128 stands for zero in the data rows.
Here is a table of points, one per row:
[153 198 149 165 103 106 145 118 201 130 190  84 180  99 215 158 100  75  32 170  57]
[133 139 123 137 142 147 127 131  77 143 113 155 105 118 104 105  91 168 171 107 173]
[158 131  99  89 111 183 151 144 126 114 121 157 120 127 151 114 128 161 159 126 123]
[128 112 149 136 144 171 188 103  97 106 176 148 135  86 147  98  80 186 183 158 159]
[137 168 169 162  76 138 170  98 193 149 200  98 148  85 183 130  83  74  57 166 109]
[165 178  90 151 123  95 103 126 161 137  69  99 154 147 131 164 127  81 101 110 134]
[115  92 173 117 146 163 155 113 104 138 172 182 101  97 111  78 102 142 184 119 156]
[177 136 107 117  98 164 105  96  75 146 130 128 129 159 101 121  67 154 149 124  88]
[179 131 161 137  82  95  99 115  99 162 147 118 124 143  84 127  84 112  87  94  67]
[156 128 112 161 120 121  95 126 118 154 114  94 106 141  91 164 150 149 115 115  98]
[ 41 123 159 112  82 114 121 111 151  88 118 171 112 162 144 104 195 101 139 150 168]
[ 74 127 132 155 159  98 158 146 138  84 149 120 145 104 167 159 164 149 125 169 172]
[ 72 113 148  75 186 126 206 156 116  71 160 138 142 108 190 145 135 171 164 173 167]
[125 113 113  59 152 171 144 132 120  89 110 210 117 115 175  88 100 141 194 107 151]
[206 152 133 107 135 114 113 106 126 134 163 108 156 117 141 148 103 126  50 115  84]
[169 128  98 121 107 132 116 104 125 148  91 137 104 143  77 126 109 107 156  71 124]
[129 160 121 173 134 126 148 121 180 134 135  80 166 100 159 162 107  92  74 156 120]
[103 120 108 121 153 104  91 140 156 132 133  79 151 141 108 165 175 130  83 144  95]
[ 37  93 168 127  28 126 154 121 163  87 145 158  90 160 152 126 239 134 125 160 134]
[ 72  91 100 111 171 123 133 142 137  91 119 101 149 146 131 156 147 122 112 161 140]
[152  70 122 140 167  97  92 150  97 136 126  82 133 155  63 146 188 174 126 126  81]
[115 148 142 150 126 145 103 130 140 167  99 138 128 171 134 133  90  79 135 148  71]
[183 134 142 142  92 117  90 116 112 155 147 127 118 148  93 120  76 113  87  94  67]
[168 125 118 108  93 144 112  82 118 127 126 123 136 144 113 130 119 147 143 126 120]
[129 178  95 141 115 117  92 122 130 155  78 150 139 137 144 130 115 105 148  95 128]
[204 141 127 123  96 122  89  97 113 147 139 144 127 128  91 118 103 148 128  81  88]
[ 73 123 155 147 165 108 184 126 129  94 137 129 178 135 185 130 134 108 148 209 190]
[162 210 160 163 111 136 165  97 207 127 193 104 174  94 233 142  73  55  48 176  96]
[ 71 112 162 123  62 120 140  97 156  92 170 147 157 148 143 114 208 152 147 185 141]
[163 192 144 172  89 131 145  70 173 150 185  82 173  95 192 155  48  58  45 168  96]
[101  85  97 123 171 104 126  99 121  97 121  97 152 123 130 167 162 147 109 145 167]
[124 112 129 126 118 135  93 144 150 162 107 117 110 163  77 127 112  80 121 128  92]
[120 108 145  81 161 140 132 185 111 112 124 149  93 112 117  97 144 153 134  90 162]
[146 121 126 105 153 116 103 150 115 124 122 153 109  95  89 116 142 159 121  77 188]
[147 141 146 150  80 136  96 116 130 163 114 110 116 121  91 112 128 107 104 104 104]
[148 145 115  80 145 157 153 156  93  91 119 170 121 119 183 108 125 198 190 117 140]
[144 125 118  88 177 115 103 151  99 131  94 191 119 120  97 101 114 152 158  62 180]
[214 158  61 140 139  91  71 103 122 165  79  77 134 149  73 176 104 115  91  76  99]
[172 163  51 136 137 123  94 148 153 129  28  97 134 150 139 141 131  67 115 118  99]
[123  92 109  48 136 150 142 160 128 102 117 167  99 108 145 104 164 162 177  91 130]
[137 109 118 115 151 121 128 135 104 113 117 159  83  99  89 100 148 176 133  67 193]
[ 88 122  91 133 179 107 126 140 142 108  91  80 143 137 111 154 167 124 100 160 150]
[162 155 171 151  75  67  70 143 120 194 124 129  93 151  94 121 129  84  72  79  80]
[ 49  78 163 136  72 127 173  91 143  97 172 162 130 152 149 114 189 123 147 179 177]
[138 135 136  64 145 185 170 165  94  82 181 181  93 106 166 100 127 231 203 102 109]
[154 139 158 104 157 115 146  99 129 133 179 105 186 114 153 126  62 104  62 160  92]
[100 142  86 147 125 148 136 135 126 147  55 126 121 143 140 143  94  90 191 121 132]
[ 88 178 104 160  94 167 118 176 148 163  87 113 115 179 132 138  96  98 160 150  70]
[152 120 101  46 143 161 151 156 105  75 134 154 101 112 162 112 113 194 166 108 119]
[146  98 123  73 150 134 143 122  97 119 130 160 109 101  90  99 125 172 165  68 164]
[125 106 126 139 171 102  97 161 118 137 120  66 136 130  86 153 187 153  96 162 112]
[177 124 149 140  82 113  86  97 106 173 133 138 133 139  93 100 102 102 116  98 119]
[177 123 120 120 123 150 106 111 131 130 121 130 137 139 101 111 111 127 154 112  94]
[120  72 168 107 179 180 182 131  98 105 179 170  80  70 128  79 111 174 208 131 170]
[ 72 164  91 152 100 155 125 147 144 147  64 131 128 187 181 128 106  64 178 165 100]
[117 106 168 118 149 146 164 143  80 112 181 159 115  96 148 104 120 192 173 146 151]
[ 62  93 134 154 138 104 139 141 134 125 113  96 123 134 119 141 186 129 126 154 141]
[124 136 124 136 119 150 125 130 140 140 108 140 137 144 126 142 102 100 143 144 107]
[ 90 108 185 129 163 199 165 146  87 147 184 152  83  98  95  77  93 181 187 127 135]
[112  96 163 116 149 175 182 154  74 123 174 160  89 102 116  88  95 188 201 128 152]
[172 186  41 170 129 116  76 115 122 168  37  98 143 146 106 159 131 123 134  78 148]
[ 86 110  95 121 180 111 115 135 165  93  90  88 153 153  95 174 164 115  91 135 141]
[155 103 113 171 147  81  81 128 125 133 116 107 117 130  71 164 185 137 125  87 110]
[174 146 154 139 120 136 161  92 158 126 207  91 184  80 175 130  71  88  57 149  91]
[ 97 136 115 141 108 127  99 153 148 169  70 111 117 181 100 136 118  82 123 134  99]
[ 72  76 123 157 177  89 124 115 124 124  98  95 147 140  96 142 180 129 126 158 190]
[158 153 173 151 103  87  97 124 119 181 144 129 103 116 114 134 113  74  60  96 118]
[169 137 149 154  72 121 100 138 120 178 158 101 108 142  82 138  97 123  56 101  81]
[ 98  97 125 120 186 111 154 137 117  83 149 139 158 106 165 130 170 147 140 170 156]
[146 170  70 161 133  86  99 128 169 147  42 118 138 124 137 146 154  97 122  98 182]
[ 66  93 141 130 163 107 182 179 129  87 155 123 119 103 175 147 175 144 124 177 162]
[ 46  90 161 144  50 116 147 102 144  95 129 186 114 149 124  80 228  96 139 161 214]
There is one direction along which these points spread out most. Where along it does each point below lie, from 0 to 99? 50 is the average, and the first point above lies past it.
[165 178  90 151 123  95 103 126 161 137  69  99 154 147 131 164 127  81 101 110 134] 71
[137 109 118 115 151 121 128 135 104 113 117 159  83  99  89 100 148 176 133  67 193] 35
[115  92 173 117 146 163 155 113 104 138 172 182 101  97 111  78 102 142 184 119 156] 30
[177 123 120 120 123 150 106 111 131 130 121 130 137 139 101 111 111 127 154 112  94] 54
[103 120 108 121 153 104  91 140 156 132 133  79 151 141 108 165 175 130  83 144  95] 60
[177 136 107 117  98 164 105  96  75 146 130 128 129 159 101 121  67 154 149 124  88] 55
[ 49  78 163 136  72 127 173  91 143  97 172 162 130 152 149 114 189 123 147 179 177] 33
[112  96 163 116 149 175 182 154  74 123 174 160  89 102 116  88  95 188 201 128 152] 23
[ 72  91 100 111 171 123 133 142 137  91 119 101 149 146 131 156 147 122 112 161 140] 45
[124 136 124 136 119 150 125 130 140 140 108 140 137 144 126 142 102 100 143 144 107] 55
[ 86 110  95 121 180 111 115 135 165  93  90  88 153 153  95 174 164 115  91 135 141] 54
[163 192 144 172  89 131 145  70 173 150 185  82 173  95 192 155  48  58  45 168  96] 78
[154 139 158 104 157 115 146  99 129 133 179 105 186 114 153 126  62 104  62 160  92] 62
[ 71 112 162 123  62 120 140  97 156  92 170 147 157 148 143 114 208 152 147 185 141] 39
[138 135 136  64 145 185 170 165  94  82 181 181  93 106 166 100 127 231 203 102 109] 21
[183 134 142 142  92 117  90 116 112 155 147 127 118 148  93 120  76 113  87  94  67] 68
[148 145 115  80 145 157 153 156  93  91 119 170 121 119 183 108 125 198 190 117 140] 30
[ 98  97 125 120 186 111 154 137 117  83 149 139 158 106 165 130 170 147 140 170 156] 34
[162 210 160 163 111 136 165  97 207 127 193 104 174  94 233 142  73  55  48 176  96] 73
[129 178  95 141 115 117  92 122 130 155  78 150 139 137 144 130 115 105 148  95 128] 59
[152  70 122 140 167  97  92 150  97 136 126  82 133 155  63 146 188 174 126 126  81] 52
[162 155 171 151  75  67  70 143 120 194 124 129  93 151  94 121 129  84  72  79  80] 73
[ 72 164  91 152 100 155 125 147 144 147  64 131 128 187 181 128 106  64 178 165 100] 56
[120 108 145  81 161 140 132 185 111 112 124 149  93 112 117  97 144 153 134  90 162] 34
[100 142  86 147 125 148 136 135 126 147  55 126 121 143 140 143  94  90 191 121 132] 51
[169 128  98 121 107 132 116 104 125 148  91 137 104 143  77 126 109 107 156  71 124] 56
[115 148 142 150 126 145 103 130 140 167  99 138 128 171 134 133  90  79 135 148  71] 62
[124 112 129 126 118 135  93 144 150 162 107 117 110 163  77 127 112  80 121 128  92] 61
[152 120 101  46 143 161 151 156 105  75 134 154 101 112 162 112 113 194 166 108 119] 31
[ 74 127 132 155 159  98 158 146 138  84 149 120 145 104 167 159 164 149 125 169 172] 40
[137 168 169 162  76 138 170  98 193 149 200  98 148  85 183 130  83  74  57 166 109] 67
[ 72  76 123 157 177  89 124 115 124 124  98  95 147 140  96 142 180 129 126 158 190] 44
[177 124 149 140  82 113  86  97 106 173 133 138 133 139  93 100 102 102 116  98 119] 62
[ 37  93 168 127  28 126 154 121 163  87 145 158  90 160 152 126 239 134 125 160 134] 37
[129 160 121 173 134 126 148 121 180 134 135  80 166 100 159 162 107  92  74 156 120] 66
[ 41 123 159 112  82 114 121 111 151  88 118 171 112 162 144 104 195 101 139 150 168] 39
[144 125 118  88 177 115 103 151  99 131  94 191 119 120  97 101 114 152 158  62 180] 38
[ 62  93 134 154 138 104 139 141 134 125 113  96 123 134 119 141 186 129 126 154 141] 45
[158 153 173 151 103  87  97 124 119 181 144 129 103 116 114 134 113  74  60  96 118] 68
[172 186  41 170 129 116  76 115 122 168  37  98 143 146 106 159 131 123 134  78 148] 68
[146 121 126 105 153 116 103 150 115 124 122 153 109  95  89 116 142 159 121  77 188] 42
[ 90 108 185 129 163 199 165 146  87 147 184 152  83  98  95  77  93 181 187 127 135] 27
[101  85  97 123 171 104 126  99 121  97 121  97 152 123 130 167 162 147 109 145 167] 45
[125 106 126 139 171 102  97 161 118 137 120  66 136 130  86 153 187 153  96 162 112] 54
[169 137 149 154  72 121 100 138 120 178 158 101 108 142  82 138  97 123  56 101  81] 70
[ 88 122  91 133 179 107 126 140 142 108  91  80 143 137 111 154 167 124 100 160 150] 52
[158 131  99  89 111 183 151 144 126 114 121 157 120 127 151 114 128 161 159 126 123] 40
[146  98 123  73 150 134 143 122  97 119 130 160 109 101  90  99 125 172 165  68 164] 33
[168 125 118 108  93 144 112  82 118 127 126 123 136 144 113 130 119 147 143 126 120] 53
[120  72 168 107 179 180 182 131  98 105 179 170  80  70 128  79 111 174 208 131 170] 18
[172 163  51 136 137 123  94 148 153 129  28  97 134 150 139 141 131  67 115 118  99] 69
[ 46  90 161 144  50 116 147 102 144  95 129 186 114 149 124  80 228  96 139 161 214] 33
[179 131 161 137  82  95  99 115  99 162 147 118 124 143  84 127  84 112  87  94  67] 68
[204 141 127 123  96 122  89  97 113 147 139 144 127 128  91 118 103 148 128  81  88] 60
[ 66  93 141 130 163 107 182 179 129  87 155 123 119 103 175 147 175 144 124 177 162] 33
[156 128 112 161 120 121  95 126 118 154 114  94 106 141  91 164 150 149 115 115  98] 60
[ 88 178 104 160  94 167 118 176 148 163  87 113 115 179 132 138  96  98 160 150  70] 61
[206 152 133 107 135 114 113 106 126 134 163 108 156 117 141 148 103 126  50 115  84] 67
[ 73 123 155 147 165 108 184 126 129  94 137 129 178 135 185 130 134 108 148 209 190] 38
[133 139 123 137 142 147 127 131  77 143 113 155 105 118 104 105  91 168 171 107 173] 39
[146 170  70 161 133  86  99 128 169 147  42 118 138 124 137 146 154  97 122  98 182] 62
[155 103 113 171 147  81  81 128 125 133 116 107 117 130  71 164 185 137 125  87 110] 58
[117 106 168 118 149 146 164 143  80 112 181 159 115  96 148 104 120 192 173 146 151] 27
[ 97 136 115 141 108 127  99 153 148 169  70 111 117 181 100 136 118  82 123 134  99] 63
[ 72 113 148  75 186 126 206 156 116  71 160 138 142 108 190 145 135 171 164 173 167] 24
[174 146 154 139 120 136 161  92 158 126 207  91 184  80 175 130  71  88  57 149  91] 66
